A single turn carries every row of the set below to another of its rows. Some are shown first; where does it send the rows asked next?
Q801: [ -1  -9 -31   8 -10   6  -8   4  -5 -41   2  13   5  -4  16 -22   9  31
 -11  31 -43  18 -17 -17   1 -14  19  22  -3  -5 -21   4 -10  -7]
Q199: [  7 -41  27 -27 -14  -5  -8 -35  -7 -25  36  22 -17  31   8  -8  -5  24
  -1  -3 -39  10  -9   3  15  -3  45  11  -2 -18  -6 -12   6   9]
Q988: [ 14   7 -24  24  23  -8   4   5  -4 -33  33   2   7  46   5   5 -13  31
   6  -7   5 -10  -4 -11  13   2  35   4  20  -3  15   7   1  16]
Q111: [ 24  12 -26  -8  10   2   1 -21  15 -10   7  16 -13   8  23  -2  -4  14
 -20   2  23  -8  -2  -6  42 -13  15  -3  -1   4 -15   3 -10  56]
Q647: [  4  -8 -12  16   4   1  -7 -10  30 -23  -4  37 -16  24  14  24   1   9
  -7  -3  16  -1 -19  -1  12 -26  26  14   3 -26 -27  21   7  46]
Q552: [ 34 -10 -13  18  -9   9  13   9  13 -10  17  12 -21  37  11   8 -11   4
  -4  20 -12  -8  14 -19  16 -16  28  -4 -17  -3 -33  17  -2  35]
Q340: [ 14  16  14 -12   3 -17   8 -32   9   5  19  11  -2  20  13 -17   1  -6
 -17  -3  -2   7  -7   8 -20  -9 -11 -10  -4  15 -38  -2 -23   3]
Q793: [ -6 -24  13 -49  -4   3  11 -25  -7 -32  13  27 -18  12  31   3 -41  28
  -6  12 -29  10 -17 -24  18  -1  25  -2 -12 -16  -9  -4 -11 -13]
Q456: [ -9 -19 -13   3  -2  -1  -5 -10  -5 -50  -2  11   7  -4  18 -23  12  44
 -24  21 -24  19 -30 -10  -6  -7  14  19  -8  -5 -17   8 -13 -16]
Q261: [  3  -9  18   7   8 -21  -4 -20  24 -30   6   5 -10   6  -2  -6  -2 -42
  -1 -25  -6  13  -2 -15  12  10  -3   2  19   6 -27   4  11  -3]
Q398: [-29  10  12  -8  30  -5  -3  -2   7 -16  -6  17   4  45  28  -3 -11  15
 -13  -5   4  24   1  -2 -11 -16 -16 -16  -6 -19  -7  -8 -17  27]
Q467: [ 39  -1  10 -12  22 -45  10 -21  23 -18  27  31   6 -10   2 -14   8  -5
   0  10   6  21 -14 -11  10  -1 -16  -2   8  -7 -13  -1  -1  11]
Q788: [-32 -22  -5   9  10 -27  -3  -9 -23 -43   1   7   2   4  15 -29  13  22
   9  13 -17  -6 -21  -5  44 -29  32   4   1  -7  -5 -13 -13   2]
Q136: [-18   9  11  -3  14 -13 -16  13   2  -8  -6  29  16  16   8 -15 -15   0
  -8 -12   0  16   8 -25  -9  10  -4  12  -4  16 -30  28  16  11]
Q851: [ -7  12  -1   0  -6 -37  -2  10 -10 -29   1  32   2  37  21 -11 -14  13
  18 -14   2  28 -18  -4   4  -6 -19  -8 -33  -3 -13  -4  15  14]
Q561: [ -5   3   6   0  16   9 -11   5  15 -25  19  27 -23  32  -7 -39   6  -5
  -7   4  -2  -8   2  -7  -7  11 -13 -18  23  -8 -13  11 -19  27]
Q451: [  3  -5   9 -52  -3   1   8 -27  -9 -20  20  31  -9   0  29   3 -36  17
  -3  18 -25   4 -15 -30  34  -6  28   4  -7 -14  -1 -19  -8   3]
Q662: [  4   3  -2 -14  23 -25   7 -14   9 -19 -16  -3   2  20  18  13 -37 -23
  -1 -11 -21  23  26  -6  12  -3   1   1  16   8 -21   1  -2   1]
Q891: [  9  -4 -23 -10  21 -18   9 -19  23  -6  32  25  -6  28  30  22 -26  22
  11 -25 -12  18 -10  -8  23 -21  38 -11  16   1 -20  35  -8   4]
Q604: [-20  -2   9  -1  23 -25 -17   4   7  -9  -9  -5   6  25   8 -20 -17   1
  10  -6   7 -12  10 -33  15  22  -4   7  24  -5  -4   1  12  22]
Q271: [-27 -16 -13  -5  18 -15   6 -11 -15 -43  -5  24   8   1  17 -29  11  34
  -1  16 -17 -16 -29   5  35 -25  36   6   7   2  -5   0 -21   8]
Q238: [ -3   6 -13  31   9   6   8  -5  -1 -32  29  24   3  33  16  -3  -6  23
  -7 -15  16  25 -26 -32  11 -13  23  -8 -11  24   4  23  11   9]
Q68: [-10 -13  12   4   6 -24  10 -30  22  -6  -9   4 -27  49  11  -1 -18 -11
  16  13  -8 -10  -6  -7 -13 -16   0 -14  28 -14 -18   5 -19   8]
Q875: [ 15 -23   1  -7  26 -50  13 -19  21 -17  -6  34  -8  20   8   8 -21   4
  19  22  -8  33   4  -9   6 -24  -3  -6  22 -15  -3  19   1  16]
Q738: [ -1 -37  23 -24 -19  -6 -24 -37  -4 -25  31  38 -22  14   0  -4  -4  16
   1   0 -28  19 -14  -5  11  -6  39  24  10 -24  -8   2  13  11]
Q151: [  4 -42  27 -32 -13  -8 -18 -35  -7 -35  37  20 -23  14   3 -16  -4  27
  -7  -7 -24   6 -15   1  13  12  30  10   2 -22 -11  -4   0  -3]
Q284: [ 10 -18   4  24  13  -9   8 -14   8  -5  26  -1 -12  31  26   4   5   9
   1 -14  16  -1  -4 -14  25 -31  24  -2 -27 -12 -32 -19  10  37]
Q93: [  5 -22  13 -40  -8  14  18 -26   1 -25  29  31 -18  14  30  -3 -30  18
  -1  12 -38   4 -21 -30  19  -5  33  -2 -16  -9  -9 -18  -2  -4]
Q405: [ 27   0  -1   2  -5 -19  -3 -25  39 -14  42   2   1  23  20  15   8  11
  -4 -18  -4   9 -32 -22  35   9  26 -12  15  -7  -3  25  -6   9]
Q940: [-24 -30  -9  -4  18 -21   5 -12 -21 -50  -5   7  -5   4  11 -32  -1  36
   1  21 -13 -16 -18  -1  31 -14  30   3  12  -6  -3   1 -24  -8]
Q625: [ 15   1 -25   2  -5 -27  -9  13  -2 -31  13  18 -25  36   2 -33 -18  11
  35   0  -8  -1  -2 -10   7  17 -17  -6  10  -8  -6  -4  11  22]
Q277: [ -8 -17 -26   5  -5   6  -8 -13   7 -43  -7  14   7   1  21 -25  20  44
 -17  26 -31  12 -34 -10   3 -10  22  22   7  -6  -7   4 -10   4]

Q988 moves to Q405
Q793 moves to Q940
And these:
Q625 moves to Q467
Q136 moves to Q662
Q788 moves to Q738
Q93 moves to Q271
Q398 moves to Q68
Q647 moves to Q552

A single turn carries every row of the set below to another of its rows. Some are shown first; where does it send the rows asked next?
Q828: [-36  19   3 -13 -32   1 -29   0 -10  -5   5   6  -8  -4 -10  -7 -24 -13]
Q568: [-23   7 -18 -34  11   2  -6   8 -28   5 -11 -20  -2  12  23  22  -7   4]
Q995: [ -5  -8   0 -28   6  18 -18  -7 -23  21  -6 -15  28  -2 -25   6   2 -21]
Q100: [-15   4   6  12 -10  23 -26  23   9 -18  -5  14  -6   4   6   2 -20  -6]
Q416: [ -3  -2 -13  -7 -31 -13   0  10   6  13 -16 -10  17  -9   7 -17  11 -29]
Q913: [ 18   3   2  -5   4  -7 -13   8 -17  21 -10 -16  18  36  11 -24  14  -4]
Q81: [  4   9  28 -20  -6   9 -10   0  -1   1  -2  10  11 -12 -45 -30   9  -4]
Q823: [  5  21   3 -49  -7  14 -15   5  26  -4 -19  16  -9   2  16  -3  14  -1]
Q334: [ -7  -2 -12 -22  21  17  19  -7 -22  -3  17 -20  -8  -3 -29  -3  -4  11]
Q212: [ 11  31  -7  -1  14 -18   0   9 -17  24  -3   1   2  -8   0 -30  15  23]
Q439: [-17  22   6 -42  -7  -1  19   8  24 -27 -10   2  -7  -3  -1  -3  16  12]
Q8: [ 24  -6 -15  -6  12  20  -2  11  11  17  15   5   7 -20 -17 -10   7  -9]
Q962: [ -1  15  31  -4 -13  -3  16   2 -32  20 -15  17 -20  26  -3   3  -3   5]
Q645: [ 11  12  10 -35  30  24 -20  16  -2  -4  22  11  -1   6 -13  11  -6  17]
Q13: [  5  19   0 -11   3 -25  -4  14 -28   0  10 -28  19  17  -7   7   3  26]
Q188: [-13   4  24 -57 -20   1 -12   8   7 -13 -17  -4 -10  18  -9   2  17   0]
Q323: [ 10  21  13  10 -23 -11  33   5  -4   4   4  13   0  22   6   8  -8  -3]
Q749: [  4  34  12 -10 -11  -8   3   6 -18  29  -3  26   3  11  16  24 -10  -3]
Q953: [-15  15  -3 -35  15  14  15 -13   5  -4  16  -4  28  20  -6 -18  -3 -21]
Q779: [ 13  -4  -2  -5  -8   1  -4  22 -13  -3 -11  -5 -39 -15  -9  -9   5  26]
Q418: [-48   6  -1  -6   3   9   0  19  -1  -3  11  12 -25   9   5 -15 -13 -11]

Q334 moves to Q995
Q188 moves to Q823
Q323 moves to Q962
And these:
Q828 moves to Q100
Q779 moves to Q568
Q13 moves to Q913
Q645 moves to Q953

